Rotation paths and how fast each direction turns (degrees a step):
Each turn is a multiple of 5 degrees from 10 to 175, or 0.
Each row of a path follows its step; steps can be skipped.
Rotation 1:
step 1: [-21.3  19.9   3.1  10.2   4.5  22.2 -16.0  11.4  -5.9  -0.3  35.1  15.5
   7.1 -15.7   2.0 -30.5  -0.5 -18.1  10.1 -15.6   2.1   0.6  18.4   9.4
   3.3  -6.8 -34.0  16.1 -32.4  -8.1   5.1   0.8  -3.8   8.8 -25.3   1.0
  -8.3   1.1 -12.4  11.0  11.4  14.7]
step 2: [ -2.6  -6.8  -9.4  -4.6 -12.5  45.9  19.2  13.6  14.9  46.0 -18.5   8.8
  -1.4   1.2  30.1  -3.9  -7.3 -16.5   8.2   8.6  14.2  -6.3 -18.2   5.7
  16.8  -3.3  16.5  15.8   3.1  -1.5  -1.5   1.7   1.7   8.7  13.3  -1.7
  -0.8  11.1 -19.5   4.9  10.3  13.0]
step 3: [ 19.2  15.9  -8.3 -21.1  14.5  -1.0   4.6   0.7  28.1   6.5   3.3  11.0
  15.5  -3.7  -1.6  16.5 -20.8  -3.9  19.2 -12.1  13.8  29.7   4.5 -12.8
   2.7 -11.6 -42.4 -17.1 -22.8 -14.2  -0.5 -23.4   2.6   2.9  20.3 -24.6
  -4.3  13.4   6.0   9.4  -0.6   6.0]
step 9: [  7.3  18.7  14.8   3.7 -10.5  -2.8 -14.6  13.4  16.8  12.1 -10.6 -17.1
  15.5  -7.3   4.1   3.5 -20.7  -9.3  28.8  -7.8  15.0 -11.3  19.9   6.3
   1.5 -13.8  10.0 -16.7 -37.9  -2.7 -21.8  11.2 -19.1   2.4 -11.3 -10.8
  10.9  -9.8  -9.7  37.1  14.7  11.6]
step 10: [ -9.8 -12.8  -7.9   2.2  -4.0  39.9   1.9 -16.5   1.4   8.3  20.7  10.3
   4.7 -20.0  37.7  10.1   1.8   4.9 -10.1   2.8  -3.4  31.4  20.8  14.8
   1.4  -5.9 -11.4   1.7  -9.1  -4.8 -26.7   0.0  -6.6  -7.9  -6.2 -19.5
  -3.2  -4.4 -31.1 -22.6  -2.3  20.4]
step 11: [-19.6  12.3   5.6   2.3  -5.3  -3.3  23.1   6.8   3.4  21.5  -2.7   6.1
  20.2   8.7  -2.9   6.5  -5.3 -40.2   5.4 -17.8  11.8  20.4  -8.1   6.4
   7.3 -18.4  -2.2 -24.2  -9.1  10.6  26.2   4.2  -2.2  22.4  22.0  -2.4
 -25.6   1.2 -35.4  13.6 -12.0  -2.0]
step 16: [  8.3   6.1 -10.8  17.8   1.3  10.9   0.3  16.5  -1.4   8.1   3.9  19.3
  10.3   6.1  17.0  -3.5   6.7 -27.0  31.9 -16.9  13.2  18.6  21.8   0.5
   4.9  -0.9  -3.0  23.5  -1.4 -26.9  -6.7 -14.7 -13.8  27.1  20.8   9.8
 -11.4  22.9 -37.4  -3.0   1.8   6.0]
step 17: [-18.4  24.9   2.2 -26.3  -8.3  34.7   4.7  -7.4   1.6   4.8 -32.8  -2.8
  16.0  -0.3  24.1   8.7 -33.8   0.6  23.4   2.5  15.8   7.5 -12.8   6.4
   7.2  -5.1 -27.1   1.0 -23.7  16.6  25.0   0.0  -3.3  -0.1  -1.3  -2.5
  16.0   3.1   4.1   7.0  -3.5  11.0]
step 21: [ -0.7   8.1 -13.4  -4.9 -14.7   4.0   6.1  -3.3  15.0  21.5  24.4  25.2
   5.7  14.3  10.6  -0.4  -7.6 -12.0  22.4  -1.8  16.8  -3.3  30.9 -22.6
   8.0   4.4   2.5   3.6 -10.3 -15.3 -27.2   0.5  -9.1  -2.3 -13.0 -11.8
 -15.4   2.7 -16.1  42.7  22.2  -8.5]
Directions:
[ -3.4   0.5   3.3   3.7   2.1  13.3  -2.3  -0.1  -9.7   8.7   5.0  -3.6
  -3.7   1.2  -0.8   2.6  -6.7  -9.4   3.5   1.0  -1.8   6.7  -5.6   1.6
   2.7   5.9   4.8  -1.2   2.2   3.3   6.0   3.8  -2.3  -2.3   2.5   6.2
   0.0  -0.4   6.5  -1.6 -11.8  -6.5]
120
[  1.1   4.3   2.5   3.4 -10.4   1.0  -4.6  -6.0  -5.5  -5.7   4.4  -3.9
  -7.3   8.8  11.3  -1.4  -1.5  -3.1  -3.6  -2.0   7.4  -3.7  -1.0   8.2
   5.0   0.2  -3.5   2.1  -0.3   2.8   0.0   0.0  -9.3  -3.9  -4.0  -2.1
   2.7   4.9   4.5   3.9  11.3  -1.1]
90
[ -4.3  -5.3  -1.6   8.2   4.4  -1.1   3.0   5.9  -5.0  -7.0  -6.4  -1.1
  -9.3  -1.0  -5.3  -0.7  -1.5  -1.3  -3.2  -0.9   6.4   6.7  -0.5  -9.3
  -2.5  -5.3   3.0   4.6 -11.1   1.8  -1.5   7.1  -1.7   6.0  -5.0  -1.7
   1.2  13.1   1.3  -1.4   0.9  -2.6]
95
[ 1.1 -6.0  3.4  1.1 -0.8  1.5 -3.1  0.4 -4.2  5.9 -7.9 -8.8 10.3  4.0
 -4.3 -6.4 -4.5 12.4  2.4 -3.6  6.2  0.7 -2.4  0.1  9.2  0.4  3.4  8.8
  0.7  5.7 -3.2  2.1 -2.3  4.4 -3.3  6.6 -2.3 -6.7 -5.5  5.6  3.1 -1.6]
145
[-14.0   3.3  -0.4  -1.5  -6.7   1.7   6.3  -6.4  -1.5   2.6  -1.9   8.5
   4.2   5.2   0.2  -1.2   4.0   1.1  -3.1   2.0  -1.4  -8.0  -2.2  -3.1
   1.3  -0.2  -4.9   1.8  -2.5   1.9  12.4  14.7   7.3  -0.8  -3.6   3.8
  -2.6   0.4  -3.9  -1.8   1.5   0.0]
115
[  1.5   2.2   5.8   6.8  -2.1   5.3   9.3   0.8   9.2  -5.4  -8.4  -4.9
   0.5 -10.7   4.3   2.4  -5.0   2.3  -2.9   6.7  -3.6  -0.5   1.5   0.8
   5.2   7.2   3.5  -3.9   3.4  -7.0   6.5  -3.7  -1.2  -3.2  -9.9   6.8
   0.2   5.4  -3.3   3.6   1.8  -3.0]
145
[  4.2   1.8   0.2  11.8   2.0   7.6   0.4   0.6   6.4   4.3   4.9   1.2
  -0.5   4.2  -0.4  -4.9  -3.4   6.9   8.4  -9.3  -3.1  -6.3  -3.4  -0.7
   5.1  -3.6   1.6   0.0   0.6 -11.6  -3.2   7.4   6.6  -3.2   2.7  -8.4
   7.4   5.9   1.4   0.6  -0.6   2.2]
55
Rotation 2:
step 0: [-17.0  -1.5   6.0  -3.9   2.6   8.1 -29.6 -25.4 -15.0  21.9  13.9 -32.3
   9.3  23.5   2.4 -19.1 -19.8   4.8 -16.3  -7.0  -1.6  38.5 -16.6 -34.3
  24.4  13.5 -12.8  -0.4  -6.6  10.7  10.2  13.1  -1.9   2.1   8.7  21.2
  28.0  -9.5   5.0   3.3  12.2  25.3]
step 2: [-22.2 -20.9 -16.6  -2.9   0.3   9.4  12.6  -4.3   6.4 -14.2  20.8   6.4
 -25.3  15.9  17.2   4.0 -11.9 -35.7   6.5  -5.1  14.9 -38.3 -19.1  -9.3
 -12.3 -25.9  -5.0   7.3  -6.9  16.9 -10.4  13.8 -27.1   9.4 -20.9  21.2
  -3.0  -2.3 -10.8 -17.2  35.8  -6.8]
step 4: [-25.8  10.5 -35.3 -13.9  13.4 -24.4  20.6   5.9 -14.4  17.3   6.3   2.6
   1.9  15.4  -5.8 -16.7  28.3  10.7   2.1  22.2  -9.7 -19.0 -17.8  10.8
   0.6   8.6 -15.7  11.9  -3.9  21.3   1.2   4.0  40.5   1.3 -23.8 -21.5
  12.9  14.6 -15.2  -5.4 -27.5   8.8]
step 6: [ 29.0  -1.3  -1.5  29.4 -12.6 -24.9  -9.3  -3.5  -4.0  -4.6  18.4  23.0
  -1.8  -5.0  10.0 -34.4 -26.9 -19.6  22.3 -12.8  -6.6  -3.9  23.1  31.7
  -4.7  -5.2  21.4  -4.0 -16.4  -6.4 -32.1   1.7  12.5  20.0  11.6 -10.4
  -2.7   4.0 -15.4  19.2 -18.5  18.0]
step 8: [ 25.6  -3.1 -16.3  19.5 -26.5 -19.5   1.6   8.7   1.7  19.1 -25.4  -7.6
  13.3  -3.3 -32.2  -3.9   0.9 -14.2 -27.6 -37.1 -21.0  10.3 -24.8   6.6
  16.4  -6.8   1.5  -8.1  28.1   2.9  18.2 -12.8  13.7 -24.9   2.5  16.5
  -1.5  16.6   2.9  12.8  17.9  -2.4]
step 11: [ -5.6  18.9  -6.0   0.1  13.4  -0.2 -10.1 -19.7   5.3 -23.8 -14.2  -6.1
 -38.2  27.4  31.9   8.3  12.6   1.9 -15.4  29.8  27.6  11.1 -26.1 -12.0
  14.6   0.4   0.7  35.8  -3.5  17.5  -2.9  10.6   1.2  24.3  -4.6 -26.0
  13.4   5.2  -3.6  10.6  -5.0   4.6]
step 12: [  4.8 -40.8  -0.8  -8.4  27.0  15.2  22.6  -5.1   8.1  15.7  -1.4   9.9
   3.2   2.2  15.0 -22.7   2.2  34.5  11.3   3.7  -4.5  10.1  -8.9 -10.3
  14.4 -31.0  -5.5  29.4  36.7  -9.1  -8.6  -4.4 -10.2   4.3 -39.8 -15.9
  -2.9   1.5  16.9 -11.1  16.7  -2.8]
step 18: [ 18.2  21.9   5.2 -10.0   9.9  -0.8 -23.1  -9.7  -2.5 -13.1 -10.8   2.0
  -7.2  22.8 -10.4 -11.2 -12.6  12.8   1.0 -17.6  16.4  18.4 -45.1 -14.9
   7.2   4.8 -30.0  -7.2  -6.2  21.7 -18.5  -0.4 -12.9  -2.2  44.1  22.4
  -4.6  23.1   4.8  17.7   3.0  19.3]
step 23: [-18.3 -29.9  37.4   6.7  -9.5 -24.4   8.5 -14.8  17.3  11.4  -7.8  -2.0
   2.2  -0.9  -5.8 -16.4 -12.8  14.8  11.8  52.3 -12.3  -2.4  16.4  -9.0
 -21.3   6.4  -4.8   3.2  18.2   3.1 -20.0 -18.0  -2.4  31.0  15.7   3.8
  12.4 -11.4  10.5 -15.8 -16.8  -4.4]
Directions:
[ -0.7   2.2   4.2   9.8   5.2   4.4   0.4  -4.8  -2.3   7.2   3.9 -14.6
   7.8  -4.6   4.3  -2.0   0.0  -1.3   1.0  -0.3  -1.9  -7.5  -6.5   7.3
  -0.3   1.4  -7.6   2.8   3.0  -3.9   4.8  -3.2 -11.3  -2.5   5.2   2.3
   1.4  -1.5   7.5   1.2   3.2   0.7]
145
[  6.3   2.2  -4.0  -3.9  -0.4   4.0   0.8   5.0 -11.9   6.9   2.6   6.2
   0.0   0.3  -0.5 -11.9  -8.6   3.5   2.8  -6.4  -0.5  -6.8  -9.5  -2.6
  -0.7  -7.0   1.4   0.5   6.3   3.1  -4.8   5.1   4.0  -4.0  -2.7   7.1
  -3.8   0.3   7.1   1.1  -4.7   0.9]
175
[11.2 -1.9 -5.6  0.9 -3.2  7.3 -0.3 -0.5  1.9  3.4  9.4  4.5 -0.4  4.3
 -3.4 -3.6  3.5 -2.4 -9.1  2.3  8.2 -4.3  2.3  0.1  1.1 -5.1 -4.9 -9.7
 -1.9 -1.0  2.8 -9.1  3.4 -1.8  3.6 -0.7  4.5 -6.9 -2.1 -2.4 10.1 -7.6]
60
[  6.0  -0.5   1.7   2.9  -0.9   8.0  -5.4   1.1   2.9   6.3   0.7   4.8
  -3.6   6.3  -5.0  -0.2   0.2   5.7   8.6   6.0  -6.4   2.4  -1.8   0.9
   8.7  -2.9  -3.4   8.9  -6.3   4.4   4.2  -5.9  -5.6   6.4   1.7  -1.7
  -0.9  -8.4  -5.5   2.5 -10.9   4.5]
60
[-0.3  5.5  2.4 -5.2  2.2 -2.3  7.9  5.7 -2.1  5.7 -3.1 -4.4  1.0  4.9
 -4.9  3.6  7.7 -0.2 -8.1 -1.6  0.5  1.6 -1.1 -7.4  5.5 -2.4 -5.3  5.8
 12.2  3.1 -3.9 -5.7  2.4  1.3  3.1 -4.2 12.9  4.7 -0.5  8.1 -2.0  4.3]
100
[ 1.4  1.4 -0.3  0.8 -4.1 -3.9 12.8  1.3 -6.4 -1.7 -2.7  2.8  1.7 -4.7
 -3.8 14.3 -0.4 -1.1  1.9 -2.3 -3.3 -1.2 -1.5  3.5  4.8 -9.7 -9.3 -8.2
 -3.1  8.2  8.4  0.9 -2.2  4.0  0.1  5.2 -4.2  3.7  0.7 -7.2 -1.3 -1.1]
65
